Here are some points:
[ -7 -14 -42  72  29  45  26 -20  -5  -1 -32 -63  27  16  41  89]
[-27  14   8 -57   0 -32 -34  45  13 -24  10  43 -27  -6 -12 -52]
[-43  19   9 -85 -44 -44  10  19  -7 -19  50 -48 -18  -4  -1 -68]
[-17 -15 -32  29   6  14  -4 -12  31   6 -31  -9  -3  12  15  40]
[ 76   0  26  85   5  37  39 -38 -59  19  12 -36  87  -4  -6  39]
[ -5 -13 -58   2  -1  20  11 -14  17  -7  -6 -56 -31  23  35  31]
[-16  -9   5 -37  20 -18 -34  27  18  -2 -12  51 -50 -11  -9 -21]
[-10  -1   3 -55 -52  -8  20 -22  12  -6  27 -48   2  -7 -12 -20]
[ 54 -15  -8  85  14  29  19 -52 -21  34 -26 -10  28  25  12  50]
[-44  -2 -43 -54  13 -19 -33  38  40 -21  -7  15 -75   4  23 -15]
[-22   9  10 -52 -28 -26   6   3  16 -13   5  16 -46   7 -26 -47]
[   4  -16  -69   49   19   45   26  -26   -6    8  -11 -107    6   25
   67   95]
[-60 -16 -62 -68 -37   6  17 -13  47 -24  -2 -72 -91  37  35   3]
[  8  20 104 -44 -38 -50   7  16 -48  19  51  44  41 -38 -60 -90]
[ 15  13  54 -30 -68 -21  53 -28 -42  10  42 -29  30  -5 -44 -64]
[ -6 -11 -58  -8  17  17  -8   6  38 -14 -19 -17 -58  21  27  24]
[ 22  12  76  26   8 -13   8   7 -32  13   0  64  68 -37 -62 -12]
[ 19  22  55 -25 -74 -19  55 -24 -50   3  58 -56  40 -11 -22 -53]
[ 41  17  84  -7 -51 -44  32 -26 -51  29  36  28  41  -9 -55 -79]
[-60 -30 -62 -25 -10   8 -23   2  62 -22 -14 -41 -38   5  38  37]
Then 12 other points, each followed by its number:
[ -68  -13  -45  -67   15  -16  -34   37   48  -27    5    0 -103   12
   29  -22] 0
[ 27   6  22  10 -28   3  38 -28 -36   9  33 -48  34  -4  -6  -5] 1
[ 37   2  73  67  19 -11 -13   2 -26  22 -14  90  82 -24 -51 -17] 2
[ 19 -19 -13  69  -4  45  36 -45 -14  10 -10 -74  51   8  27  67] 3
[ 30 -15 -48  65   9  41  12 -31   1   5 -13 -61  22  14  41  74] 4
[ 13  14  64 -19   4 -33 -35  34 -12  20  13  87   2 -28 -42 -63] 5
[  6   0 -40  65  84  23 -57  36  31   2 -70  88  -2  -4  20  54] 6
[ -7  27  35 -55 -39 -23  25   1 -26  -5  41 -18   7  -1 -15 -59] 7
[ -66    8  -67 -104  -29  -13   -7    9   50  -28    8  -56 -100   25
   44  -16] 8
[ 38   5  27  44  29  10  -3   3 -11   5 -19  73  13 -13 -30 -11] 9
[-49  -6 -58 -95 -51 -16  14  -2  34 -22  29 -84 -83  21  31 -25] 10
[ -7  -4 -67  26  -9  19  -3 -10  11   0  -6 -66 -18  31  52  34] 11
Which two of these numbered points are nearest to each point below, ignoring the 3 directions in which the first points spread most? Their numbers follow each, nearest first.
[-16   9  14  14  37  -3 -26  39  10  -9 -23  74   3 -10 -19  -7] > 7 6
[ 12 -20   7  35  87  20 -52  33  16  -6 -29  87  -1 -13 -11  28] > 1 0
[-11   2 -20 -32  38 -16 -59  51  51 -24 -23 112 -72  -3 -20 -42] > 9 10
[ 60  -3  38  64 -54   6  81 -81 -77  53  30 -93  78  19   0  22] > 10 8
[-45   9 -43 -67  20  -8 -51  35  54 -21 -20  54 -88   8  10 -27] > 8 9
[ 35  23  95 -13 -20 -36   3  12 -38   5  26 100  38 -29 -84 -93] > 9 10
[-19 -11  -4  19  23  -1 -35  20  36  -4 -33  64  -6  -2  -9  12] > 2 3
[ 14  20  35 -21  -6 -25 -11  20 -22   3  22  33  23 -15 -26 -48] > 6 7
[ 19  12  23   5 -26   1  46 -16 -49  10  40 -71  59  -6   8  -5] > 7 1
[ -9   7  21 -44   2 -26 -19  23  24 -16   2  79 -43  -9 -34 -61] > 9 10
[ 52   1  48  37   9  12  -7  -8 -20  12   6  47  66 -24 -42  -4] > 4 1
